1361,6896,9300,8342,4124 gives 9300

108,116,133,92,101,98,109
66,112,86,159,138,67,68
39,121,81,207,169,36,42
gives 159

59,80,22,84,77,83,99 gives 84

5029,5512,3786,1021,6311
6460,4715,2343,7837,5883
3391,6233,1387,5323,6978
gives 2343

410,-684,177,-867,919 gives 177

199,114,110,37,131 gives 110

217,138,51,50,112
68,105,145,153,67
160,215,106,107,134
gives 145

2,4,6,5,7,8,9 gives 5

399,199,337,447,375
88,733,411,579,792
747,493,818,818,270
gives 411
---
[[ 6.83  1.43  2.87  0.32  0.02 -1.50 -4.43]
 [-3.41 -0.24 -0.63 -0.61  0.85  1.90  2.71]] value 0.32

[[ 2.39 -2.42  2.55  4.03  0.77]
 [ 2.55  0.02  1.31  3.62  4.55]
 [ 0.06  0.80  1.02  6.25 -0.94]] value 4.03

[ 2.52 -3.56 -6.62  4.60  0.03] value 4.60

[4.55 1.73 5.65 0.56] value 0.56

[-1.38 -4.98 -1.55  5.54  0.79  0.12] value 5.54

[-3.63  2.61  5.98 -5.17] value -5.17
---
[ 0.31 -5.69 -2.71 -5.10  3.59 -2.93 -0.93]: -5.10

[ 0.33  7.05  0.97 -3.74  0.00 -0.79]: -0.79

[-4.43 -3.78  1.74 -6.30 -4.83 -2.45]: -4.83

[[ 3.23  1.31  1.10  2.57  5.49 -4.07  2.21]
 [ 0.49  1.61  2.12  3.77  0.61 -1.45  0.74]]: -1.45

[[ 2.25 -2.08  1.42 -2.66  3.22  0.97 -6.11]
 [ 2.18 -2.12  1.47 -2.49  3.13  0.88 -6.06]]: -6.06

[ 0.54 -4.10 -2.30 -5.15]: -4.10

[ 7.15 -0.28 -4.02  0.44 -2.19 -0.72]: -2.19

[[-2.31  3.58 -1.22  4.89]
 [-3.40  4.47 -3.08  1.55]
 [ 1.82 -3.07  0.57 -5.52]]: -3.40

[-1.64  3.39 -1.26  1.82 -5.73 -0.63  4.31]: -1.64
---
[ 0.48 -2.26  1.02 -1.68  6.94 -3.81] Answer: 0.48, -3.81

[[ 0.72  0.37  0.18 -1.31]
 [-1.19  0.46  0.88 -6.28]] Answer: 0.72, -6.28

[-2.27  4.22  1.07 -5.84 -5.95] Answer: -2.27, -5.95

[[-0.02  3.05  2.60  2.70  5.84  6.10 -2.47]
 [ 2.14 -2.14 -5.77 -3.39  1.42 -6.53 -1.67]
 [ 0.94 -4.47 -0.53 -1.92  3.33 -0.78  0.02]] Answer: -0.02, 0.02

[ 1.05  5.16 -0.77 -2.52] Answer: 1.05, -2.52

[ 1.91 -3.33  5.26  1.44  5.05] Answer: 1.91, 5.05

[-6.53  3.81 -3.25  5.49 -0.90 -5.88] Answer: -6.53, -5.88
---
1.77,-0.65,-1.01,-0.64,-1.16
-2.21,-1.38,1.57,-1.70,1.92
0.46,-0.38,0.84,-1.78,-0.46
: 0.84

13.021,-8.741,-18.876,-15.565
-14.588,6.383,2.986,9.484
: 6.383

1.1,0.9,-0.2,-1.4: 0.9

-0.077,-0.123,-0.077,0.077,-0.010,0.143
-0.113,0.006,-0.113,0.057,0.130,-0.123
-0.145,-0.036,-0.145,-0.025,0.107,0.116
: -0.025

-0.088,-0.124,0.095,0.035: -0.124

0.313,-0.650,-1.491,0.580,0.993,-0.526
1.496,-0.592,1.219,0.651,-0.310,1.496
1.675,1.617,-0.670,-0.557,1.703,-0.168
: -0.557

0.09,0.11,0.04,-0.11,0.04,0.03,0.11: 0.04

11.4,1.8,-1.0,8.9,-18.8,-11.8: 8.9
---
[[ 2.16 -3.05  0.09 -4.11  4.92]
 [-3.75  0.42 -4.22  2.95  6.14]] >> 0.42

[[ 5.45  3.44  3.60 -6.86 -2.35 -3.42]
 [ 2.18  0.23  0.08 -1.57 -2.01 -1.42]
 [-6.89 -5.69  0.65  1.94 -4.80 -0.84]] >> 0.23

[[-0.83  2.01  2.57  1.07  1.55  1.60  6.69]
 [-0.50  1.12  1.61  0.30  0.82  1.68  4.14]] >> 1.12

[[-0.56  0.66  1.25  0.73  3.76  0.21]
 [ 1.24 -2.17 -4.00 -6.03  2.81  0.85]] >> -2.17

[[ 0.38 -4.60  3.24 -4.10  0.38 -4.48 -5.04]
 [-1.78  4.73  0.26 -5.93 -3.18 -0.55 -3.49]
 [ 1.68 -0.32  2.32  4.15  4.01  2.35  3.40]] >> 4.73

[[-0.31 -0.89 -3.55 -2.06  2.88  0.42]
 [-1.19 -3.58 -6.10 -1.11 -3.54 -1.13]] >> -3.58

[[-1.19  2.49 -1.70  0.82]
 [-2.94 -0.19 -0.34  0.95]
 [-7.12 -4.87  6.32 -5.81]] >> -0.19
